Rows are one point carried round by a steady rotation, each followed by how many ticks it has turned.
The counts run from 0 to 861.
[  8  -5  -7 -22  17  11 -21 -33 -24  26   6   2  13 -19  -8  15 -18  23
  23 -25 -37 -16  -7 -27 -14 -29  22   4 -29  10  14  -9 -22  26  12 -45
   7 -11  14 -48 -53  -8 -10   7 -14  22   3  20   5  10 -16   0 -37 -42
 -10  35 -37  16   4   5  24 -11 -34  28  -7  -9   8  13 -32  -5  -6] | 423
[ -4   7   9   0  55  13 -15 -26 -21 -15 -24 -16   8  18  15  -6  29  17
 -20  22 -39  -6  -1  41 -26  12 -34  34 -22   4 -13 -18  -9 -21  -9  15
  11   8 -27   9  -8  25  12   5   5 -38 -30  16   7  23  15  29 -15 -34
 -17   2 -25  -9  -8 -16  43  -5  -4  16  -5  -4 -22  42 -18  -8 -27] | 361
[ 22  13 -40   5  48   8 -44 -45 -22  29  -1 -14 -30  13   8  -2  32  21
 -19   9 -24 -36  13  -8  -8 -12  12  -7 -25 -17   5   1  -5   7  17 -16
  14 -19 -25   1 -27 -11 -12  15 -10  29  -3   6 -12  24  -7  -6  -9   0
   2  39 -31  51 -19 -43  33 -24   3  -6  -1  13  12  21   5 -13 -36] | 99
[ 10 -10  15 -24  -6  18 -10 -31 -22  40  14  -6   7 -45  11  30 -35 -10
   4   6  14 -28  16 -20   7 -34 -21 -23 -17   1  -8 -39 -17   6  19  -9
  16  -7  11 -17 -14 -10   3  31  -6  18  22  37  22   1  -3 -26  -3   7
  -6  19  -5  10   1  24  36  13 -11  31 -39 -24  17   3 -35  27 -11] | 22
[ 21  -6 -12  -5  -7   4  -3 -31  -7  14  14 -20 -16   4 -11   6 -39  -3
 -18  10 -19 -13   4 -11 -17 -23  -3 -14 -11  33  -4   8 -11  16  17 -22
 -10   6  -8 -51 -30 -28  -8  14  12  31  29  48  18  -3 -30  11  -3   8
  19  38 -40  36  -6  39  33  -1 -41  10  -8 -16   2  -3 -35 -10 -35] | 412
[-19  14  54   3  -4 -13  -2  -7 -37 -30  -4 -36  30  11   8  13  -7 -15
 -39  -4   5  28 -11   6 -10 -22 -34  18  -2  25  -2 -27  12 -22   8   7
 -27  -4  -1 -19   7 -16  21   8 -15 -17  -1  34   8   0  19  32 -43   5
  -5  34 -10 -18  21  46  18  29 -20  19  -2 -16 -16  15   7  10  -9] | 209
[ -7 -16 -23 -35  26  -5  12 -26 -33  40  27   2  10  -5 -19  31 -38  25
  -6 -19 -34  29  22  14  18   7  -9   3 -26  24   2 -54 -10 -34  11  28
  23   9  10 -10 -30   4  -4 -18 -23  -1  14   6 -28  -1  15   3  -9 -27
 -41  11 -13  32   3   9  20 -38  -3   8 -14 -37   7  21 -19   3 -22] | 436
[  7   3  17  -5  10  35  -9 -30 -40  10  11 -24   3 -19  34   3   4 -12
 -40  11   8 -18  34   3 -10 -24 -55 -13 -22 -14 -16 -28  -3 -43  33  11
  16  -4 -24 -12 -18  10   9  32  -2  -4  22  21   9  23  36  -2   3  29
  -1  26  -5  -1 -15  -2  49  17 -16  10 -32  -5   2  11  -3  23 -39] | 347
[ 13   0  50  -8   4  -7 -32   6 -48  22  -2  -3  37  32  18  -1  12   5
 -14  19  20 -13 -29 -12  -6 -11  -6  -6  -8  11   7 -15  16 -38  36  23
 -10  27  39  -4   4 -11  24  29 -19   7  -3  16 -15  -2  12  13 -53 -20
 -28  21  -5 -16  23  22  -5  13 -10  19 -20 -11 -21  21 -18   0  -3] | 610
[  4  10  18  18  25 -15 -18  -4   1   6   2 -31 -25  54  -7  -9  -2  14
 -12  16 -34   1 -41  45 -13   7  36   9 -23  48   7  14  19  -3   6  -8
 -11 -13 -18  45  15  16   5 -26  19 -17 -25 -15   8 -20 -25  29 -31 -27
  10 -19   3   4 -20   7 -26   6  11 -24  24   5 -33  26  -7  31 -29] | 384
[-12  -7 -14 -48  19  14  -6 -12 -17  11  16 -28 -12 -22 -17  26 -23   9
   8  -3 -40 -17  11  26   2  17  -8  12 -18   4  -8 -29 -28  12  -4   9
  21   3   0 -23 -31   0 -19 -15  -8   0  -2  43  -5  -6   1 -11  -1 -20
 -24  13 -13  18  -5  12  49 -28  -4  54 -24 -35  12  24 -40  -7 -30] | 427
[ -9  10  72   2  12   5 -16  -6 -23  -1   3 -38  11   9  46  11  10 -12
 -27   4 -25   3 -14  15   2 -14 -12  24  -8  13  -8  -2  25  -7   9   2
  -4 -21  -8  16  13  10  25  -4 -11  -2 -38 -14  25   9   9  26 -50 -25
 -24  21  11 -19 -18  23 -10  32  12  49  27  -9 -43  36   4  20   4] | 204
[-10  -9  40 -34  -3 -16   6  16   0 -16  10 -57  -3 -11 -10  35 -23  -5
 -41  12   3  14  -9  -6  30  35  -8   3  13  20 -18 -18  16 -46   6  56
  -6   4   9  39   8 -31  -1 -11  -7  -5  11   7   5 -43   2  -5  -9   8
 -26   5  23   4   7  24  -4  15  37  -1 -13 -14 -21   3  12  29 -13] | 460
[ 22   9 -36   5  26   5 -46 -27 -28  32   5  -3 -10   3  17  -1   9  16
   4  -3 -33 -30  -2 -12 -20 -12  16   7 -24   4 -10  -1 -11  26  11 -32
  13 -25 -13 -20 -25 -15 -18   8 -17  40   5  26  -6  24 -21 -10 -29 -22
  11  38 -47  52 -16 -19  28 -29 -12  11  -2   3   5  16 -10 -12 -27] | 816
[  0  -3 -19 -29  42  24   7  -6 -46  17  15  17 -13  19 -19   4  -8  29
   8  -4 -43  -9   9  39   9  39  10  -7   8  22 -15 -10  -9 -29   2  23
  24   0   7  -2   1  -6  -9 -38  -3 -16  -6   3 -43   0   7   3 -16 -36
 -24   0  -1  46 -32 -15  -8 -47  -5   9  19  -6  -7  23  -4  -8 -31] | 834
[-19  27  21  23  41 -12 -37   2 -14 -13   8 -19  -9  39 -21 -32  13  33
  -5  -5 -18  14 -37  22 -21   9  17  23  -5  15  10 -13  -4 -13 -10  19
  -6 -32  -4  21  14   1  12 -33   8 -41 -25  14 -34 -22   2  24 -30 -15
  -3 -37 -12   3   9 -18  10  -1  14 -24  -8 -17  12  29   7  20 -15] | 376
[ 23  -4  29 -13   9  -1 -19  -2 -10   0 -22 -35 -30   3 -14 -14   6 -11
 -51  36  19 -24 -14 -27  33   5   6 -27   5  -6 -11   5  15 -49  30  40
 -17  16   4  19  18 -50  14   6  23  11  15  42  19 -23  -7 -10   1  41
  -9  21   4  12   7   3   8 -12  -2   7 -19   3   1   6 -17 -21   0] | 476
[ -9   1   5 -20  18  11   5  -4 -17 -15   4  13  31   4 -22  21  -8   7
 -12  -7 -21  21  19   7 -26  18 -23  23  -4  37   8 -38  -7 -13   6 -22
  -2  30 -23 -24  -5 -44  13   6  23   4  12  48   5   7  19  29 -15 -26
  -4  30 -25  36  21 -10  55 -28 -24   5  -8 -32 -42  19  11  -3 -17] | 681
[ -8  26  17  11   0 -37  -1  12   7 -11  -2 -65 -37  22 -11  19 -11 -13
 -25  35   9 -15 -21  30  -3  19  -4  -8  -5  30 -15   1  25  -4   3  36
 -23  -5 -13  44  22  -5   2   1  -9 -12   3  20  14 -28 -15   2  -5  26
  17  -1  -1  12  -4  33  14  27  35 -15  -3   6  -6   5  -4  40 -39] | 786
[  6  22   3  11  -9 -17 -32  14  -4   2   5 -49 -21  16  10  23  10 -10
   1  25  25 -55 -35   3 -18 -22  17 -13 -17  31  -1  25   7  25   4 -27
 -23 -15 -13   0   8  -3  -5  36  -4  29  -3  16  29  -6 -28 -16 -38   2
  34  23  -5   0  -3  20   9  28   1   3  -4  21 -15   5 -20  24 -36] | 798
[  8  14  34   8 -10  -3 -12   9 -14  22  42 -18 -33  37 -24 -16 -35 -12
   0   0  24  -1 -29  -1  -7 -34  26 -45   4  44  26  20  17  -5  29 -19
 -19  -6   8   3   9 -11   6  11  34   1  -1  25   5 -29 -18   5  -7  15
  14  -5  11  24 -14  35 -16  20 -32 -28  -7  -4  -3   5 -32  37 -33] | 397
[ -4  15 -53 -22  33  13 -20 -12 -18   6   1 -38 -34 -11 -22   8  30  21
 -15  -2  -4 -43  18  19   5   4 -16  -3 -14 -18   8 -16 -10  -5   2   7
  15 -11 -22  12 -17   0 -23  12  -7   6   4  27  -6  10  10 -29  19  29
  -6  11 -18  36 -19 -17  61 -31   3   4 -36   2  20  17 -13   2 -54] | 101
[ 14 -16  26  -6  -8  20   8   1  -2 -17   8  -1   8  12  -1   3 -38  -3
 -22  14  -1   7   1 -18 -35  18 -11  -1   7  56 -14  -6   1 -36  22 -10
 -14  15 -11  -9  -4 -52   4   3  30  -1  29  22  12 -24  -5  52 -17 -27
  22  20 -19  28  16  20   7  -1  -4 -25 -10 -24 -49 -18  14  25 -11] | 143
[ 18  -5  25 -10  18  36  14 -18 -33   5   4 -32 -32 -17   2   3  -7 -17
 -43  23  16 -23   4 -12  24 -14  -4 -58  11 -15 -30   7   3 -54  29  21
  -2 -28  -9   5   8 -30   1 -15  16 -14  14   3  10 -10  10 -17   4  46
  13  10  18   8 -34  19 -11  26 -15 -19  -7  32   6 -11  -7  17 -15] | 330
[ 23  -8  64 -28  -3 -16  -2  22 -15  14  -7 -16   8  12  -4  29  -9  -9
 -23  20  31  -3 -18 -27  22   7  17 -19  14  47   6   1  35 -39  12   5
 -22  17  25  25  17 -25  23  -1   6  14   5 -10  32 -17  -5   4 -36 -22
 -18  37  18  -6  10  25 -34  21   2 -11  18  12 -42   7   7   9   8] | 463
[ 20   7  13 -13  30 -18 -38   4  -9  -4 -27 -30  -8  33 -16 -24  26   5
 -39  27  -7 -17 -36 -15   6  15  12  11  -7  -9  -8   0  11 -42  18  65
  -6  20  20  29   1 -11  10  -3   0 -14  -2  32 -28 -14   1  12  -6  17
 -23   3 -22   1  22  -7  21 -18  14  -7 -27 -11  14  16 -31 -32 -20] | 622
[-16  31  23  14  28 -38 -24   1  -4  -4   0 -41   5  17  -8  20  18  18
 -15  15   2 -17 -40  33  -3   2  12  18 -13  33 -11 -27  13   6 -17  24
  -4 -31  -5  62  24  28   3 -16 -13 -21 -23 -18   3 -17  -6   5 -41 -21
  -7 -11   2 -13  -5  -1  -3  23  38  -9  12   3   2  17   9  35 -10] | 775
[  7   5  12   1 -10 -13   8  -2  14   3  14 -44 -48  41 -23   6 -32 -17
  -6  30  -7 -12 -28  23  -9   5  14 -18  -5  43   5  25  13   0   8  -7
 -25   3 -12   7  -5 -12   0 -11  31  -2  -4  23  27 -23 -41  23   7  11
  22   1  -2  15 -24  41  -1  18  -8 -18  22   4 -25   2 -32  26 -40] | 395
[ -3   0 -46 -21  27  11  15 -26 -39   9  -7  10  -8   3 -24  23  -7  22
   2 -15 -32  -6  10  19  -9  24 -19  13   2  27  -3 -25 -16 -10  -8 -12
  17  -9  -7 -33 -29 -15 -25 -25 -16  -3  14  19 -21  17   4   1 -16 -21
  -7  36 -34  47  -7   2  32 -38 -24  -5  12  -8   0  17  -4 -12 -40] | 827
[ -7   6  30 -17  21  15 -38   8 -40  -7   4  19  30 -11   7   0  -3  18
   6  -9  -2 -24  -8  -7 -20  33   8  -3  14   4 -23 -31  -9 -17   7  14
  11  -9  11  -4  37 -49   7   7  -1   6   0  30 -22  -6  -5   3 -41 -38
 -13  -3  -7  33  19 -27  21 -31   7  46 -24 -18 -12  12   3 -12  15] | 286
[-11  -4 -12 -28  37  14 -22   1 -32  17   4  -5  -8   4  -8  27  11  45
  26 -15 -39 -28   3  33 -12  35  18   8  -9  21   3 -18 -12   3 -28 -16
  22 -23  -8   5 -11  11 -25 -22 -10   4 -20 -14 -17   3   1 -13 -40 -67
 -17   9 -19  22 -18 -17   5 -26  -1  26   8   3 -21  20   2  13 -25] | 832
[  7  14   6 -15  12  17 -27 -20 -38  24  27   7  19  -7  26   3 -16  -7
 -11   1 -22 -13  20  -3  -6  19 -20   1  -1  19 -37 -27   0   3  26   4
  22  -7 -18  -2  22 -52   6  32 -20  26  16  19 -17   3  -7   6 -21 -28
  -6  22  -4  63  -4 -20  14 -33  26  47 -10 -36 -10   6  22   0 -13] | 279
[ -3  -1  -4 -25  -6  19  -8 -14 -33   5  13 -19  -6 -18 -33   3 -19   3
  18 -19  -1 -20   0 -17  -3 -24   0 -12   5  14  10 -15 -16   6  11  -7
   0  -6  22 -62 -24 -19 -10   0   1   5  14  61  -4  -5  -2 -20  -7  -4
 -26  10 -24  17   2  22  44  -4 -50  49 -41 -22  20  10 -38   2 -14] | 421
[ 23  -8  10 -39  37  18 -21   1 -14  25 -15  16  20   7 -21  -5  -7  24
  -6  32  -3 -13 -10  -5  -6  49   3 -10  -2  17 -19 -36  -4 -47  10  47
  14  21  17  24  32 -47   8 -17  20 -12   4  19 -23  -1  -6   7  -8 -28
 -12 -17 -11  33  18 -23   4 -46   4   3 -13 -15  -2  12 -12 -19  -5] | 296
[ 11  -5 -13 -16  42 -43 -23   2  15   2 -41 -52 -30  25 -25   6  34  22
 -22  31 -23 -28 -30  10   3  19  17  16 -20  12   4   9  13 -24  -5  23
  -4  24  -4  44 -19   3  -9 -20   8   2 -15   5  14 -11 -14  -4   1  -9
  -8   8 -26  -9   4   5  24  -3  28 -24  -8   6  -7  18 -26 -16 -33] | 630
